Each row is where one point has got to under a steady rotation. How many steps took it there?
The counts run from 0 to 1008.
[-22  26 -12 -20   4 -13 -27   3   2 -13  21   5  10  11  30 -35  -2   8
  12   7   4 -20  36  -2  10   1 -20  31   6 -15   4  -6]  920
[  3  34   0 -14   1  -7 -34   3  -3 -19  19  -7  -1 -14  22  -3  16   1
  -9  10  -6  -7  37 -10  -6 -24 -34  19  -9  -5  15  12]  780
[ 12 -10   0   2  18  -1  10   5  20   5 -37  26 -19 -44   9  -4   5  32
   3  15  11 -11  11  31  -7 -11   6 -25   7 -23 -17   0]  754
[ -4 -14   3   8 -26 -18  13   4   9 -14   1 -27 -13  28 -10  14 -14 -30
   8   4  20  28 -23   5 -21  -4  -6  13   8  -5 -18 -30]  904
[ 10   9  20 -27 -22  23 -16  -4  -8 -25 -10   3   2 -32   0   3  29   9
  31  -8   0 -24  41   8   8 -14  -2  -8   8   8  -8  12]  958
[ -7 -10  20  -1  -8 -20   1   7  -1  21  22 -14  36  11 -14   8  -8   6
  -4  23  10 -11 -21  19  -8   4 -15 -32  33 -17  24  11]  579
[-11 -22 -11 -10 -24  17 -20   6   2 -11  -6 -13  20   2  21 -15   6 -24
 -10   3   8  31  -8   0 -14 -12  34  29   6  23 -30   6]  994
[ -5  -4  14  26   6 -19   1  19   2  47   1  11  -1  -8  -1  -7 -25  -8
  12  -1  -1  -2 -34  32 -20  -7   7 -14   6  -9  32  19]  1005
[-25 -53  14  13  13   1  -9  17   9   0  11   4 -16  25  10  22 -29  -9
   4  12 -35 -16 -13   1   3  12   2 -18  -3 -13   7  -7]  19
[-18 -26  25   5  -6 -34  17   2 -19  -2  14  10  13  25   6 -29 -17   8
   4  37  -2   3   1  15   0  -7 -26 -21  20 -13   9  -3]  292
[  6  -9  -9   7   3   9   3 -26  22  24  -7   8 -16  -4   2  36 -16  -9
  -7   7   0 -23  21  13  19  35  21  -3   4 -41  -7 -15]  555
[  3  31 -15 -39  -7  -4   2  15  -9  12  -4  -8   2  -4   7 -23  -2   1
 -14 -36 -11   4  11 -20  18 -24 -21 -13 -15  17  38   7]  603
[ 25   1  -7   1  -8 -10  32   2  -1  15 -16  25   7 -10 -16  42  -7   9
 -16  21   6  12  19  -6  24  -3   8   6  10   6 -41  -2]  72
[  3  -3  -3 -16  18 -21  20  18  17  -6 -30 -15 -43  18   9  -1 -17  -8
  28   9   7  13 -15   3   3   2 -44  10  -3  14 -14 -19]  272
[ -5 -10 -22 -23  -6  15   9  -1  21  22 -23  25  11 -22  11  -8 -13  30
   0   3  11 -16  22  31   7  13  32 -12  14 -13  -5  14]  467
[ -1 -25  22  -6 -17 -25  18  12   5  -2   1 -15 -20  37   4   9 -20 -21
   9  11  13  14 -19  12 -13 -19 -24  -7   4  -2 -12 -36]  903
[ -2   2 -12 -18 -11   3  -8   2  15  29  -8   7  12 -22   4  -2 -38 -22
  10 -23  14   9  25  -7  15  15  37  -1  19 -12  32  20]  465
[  0  -1  12  23  15  27  -7  -4  -2 -35 -39  13 -11 -12 -22 -13  34   8
  22 -18 -16 -26 -20  15  -8  13   9  -5 -10   0   5   2]  481
[-13 -16 -15 -20 -15  -3  -4  -5  11 -11 -10 -29   9  18  11  12 -32 -46
  22   7   1  -8  -5 -33  12  27 -11   0  22 -19  -6  -8]  560
[ -1  -8  31  10  -7  13  -7  12 -14  -5  -4  -7  -2   8  35 -23   9   6
  -5   4 -20 -26 -22   1  39  10 -18 -28  18 -26  18   5]  489
[  6   9   6   9  -1 -24  -5  -8  -1   3 -10 -19   5   8 -24  25  39  27
 -26  11 -27   9 -19  30  21 -30  -5  16  -7  -6 -20   7]  976
[ 22   4  23  -2 -29   6  14  17  11  31  17  27  19 -10  -4   6  -4 -23
 -15  -1   1 -15 -25 -15  -3  20 -20  19  -2   8  27 -22]  102
[-21  18   1  -8  17  22  -7   0  -5  -9 -24  25  34  15  20 -21   9  16
  -5   4  24  -9   7  26   4  -5  32   0  -8 -10  14  17]  716
[  6 -15   1   5  -7 -15  -7   4   8  -1 -12  10 -22 -44 -19  -4 -32 -21
  13 -13   1  35  12 -23  -1  -9  23   0  15 -16  30  13]  751
[-11  14   2 -18  15  14 -28  -9  17 -13  -2  -4   7  21  -4  20  15   1
  10 -10   4 -21  33  20 -18  16 -12  18 -25   6  33   5]  443
[  4  -9  -2 -21 -15  12  14  17  -2 -23   0 -34 -35   9  15 -18 -11 -27
   5 -19  11   9 -30 -29  -5  -4 -36 -14  11  17   3 -20]  133
[-15 -23  14  25  -2 -10  -8  14 -12   8  -7   8  28  23  -6  11 -15  -8
  17  -9 -16 -22   0  11  13  23  26 -42   3 -24  12  12]  827
[ 35  11   9  14 -44  -2  23  -2  -8  23  -3  -2  17  -2  15  22  11 -14
 -38  10 -16   5  -5  12  21  13  -6  -3   1 -17  10   5]  351
[-22  -3  -1   9  20   5  17   8  -4   8  -6  22   6  20 -12  -4 -15   3
  34 -11 -19 -47 -15  25  -3  23  -6 -27 -11   6  16  -1]  196
[ -3 -14   9 -24  -4  -9  21   6 -11  -8  23  -6   2  11 -10 -24 -18  -8
   3   7  30  22   6 -11 -41 -10 -37 -17  17  29  11 -13]  44
[  5 -15 -26   3 -12  -6  22 -16  -8  -1 -31   9   2 -24   2 -38  20  15
 -34  21 -33  25   2  23  -2  -3  13  -5  -2   3 -13  13]  747
[-15   8  29   6  30  -9  16  -6 -37 -14 -10  34  19  29  -1 -14  -5   7
  15  38   0   4   3  11   6 -25   0 -12  -3   7  -5  13]  431
[ -5  24 -26 -44  22 -11   7 -20 -13  -5   9  -4   4   4 -22 -30   9   8
 -12   3 -15   4   9 -22   8 -16 -23  11  -6  29  11  -1]  316
[  7 -24   1  22  -1  -3  -7   9  15  25  10  37  10 -24  18  26 -19  -1
 -31  22  -4  -3  15   4 -20  11  26   3  -7 -19  -4 -13]  644
[  7  30 -17  14   7 -14  -1  32  10 -23 -32  24  31  -5 -19  -5  11   5
   8 -24  21 -15  20  10  -7  18   4   6 -15 -13  -9  -5]  824
[ -8 -10  -5 -22  19 -20 -14   0   6 -27  10   6   4   6 -17 -22  -6  -6
  10  13  -5  15  39 -12 -25   7 -27  25  -8  23  29   5]  927
[  0 -35  18  32  14  -2 -16 -29 -15   8   6 -23  -7   6   9 -12   8 -31
 -15  14 -32   7 -25 -22   1  11  12  -6  12   0 -13 -21]  26
[-20  -1 -25   7 -18 -30   4  16  13   8   5  -6  27  13 -26  21  -3  15
 -12  -8 -19 -22  -8  36  14  -5   9 -11   4 -29 -16  -2]  829
[ -1   7  -3   4  20 -46 -14   2   2 -18  -8 -12 -12  20 -16 -27   4  13
  20 -28   0  22  45  10  12  -7 -12  11 -10   4 -12 -17]  545
[ -1  18   7 -11  -5  36 -34 -16  13   7  11 -20 -15 -16  22  16  25  16
  -5   1  16 -25  -7  13  12 -15  12  25  20 -21  -2  15]  238
[ 20  31 -17 -15  19  -3  -8  28   5  10  -5   2   5  -8 -14   9  28  30
  -7 -15   5 -23 -18 -23  21  -4 -19  15   7  22 -34  -2]  595
[-12  30  -2 -18   9  -5  36  -9 -19  37  -4   4  -7  24   4  -2 -36 -23
  15  17  -1 -19 -16  15  14  12 -24  -9   0   6  19  13]  807
[  3  30  -3  17  -6 -19   7   7 -17  31  31 -31   5  21 -20  27  -9 -11
   7 -17 -10 -18 -16   7  12   1  -9 -22  18  -7  -3  18]  58
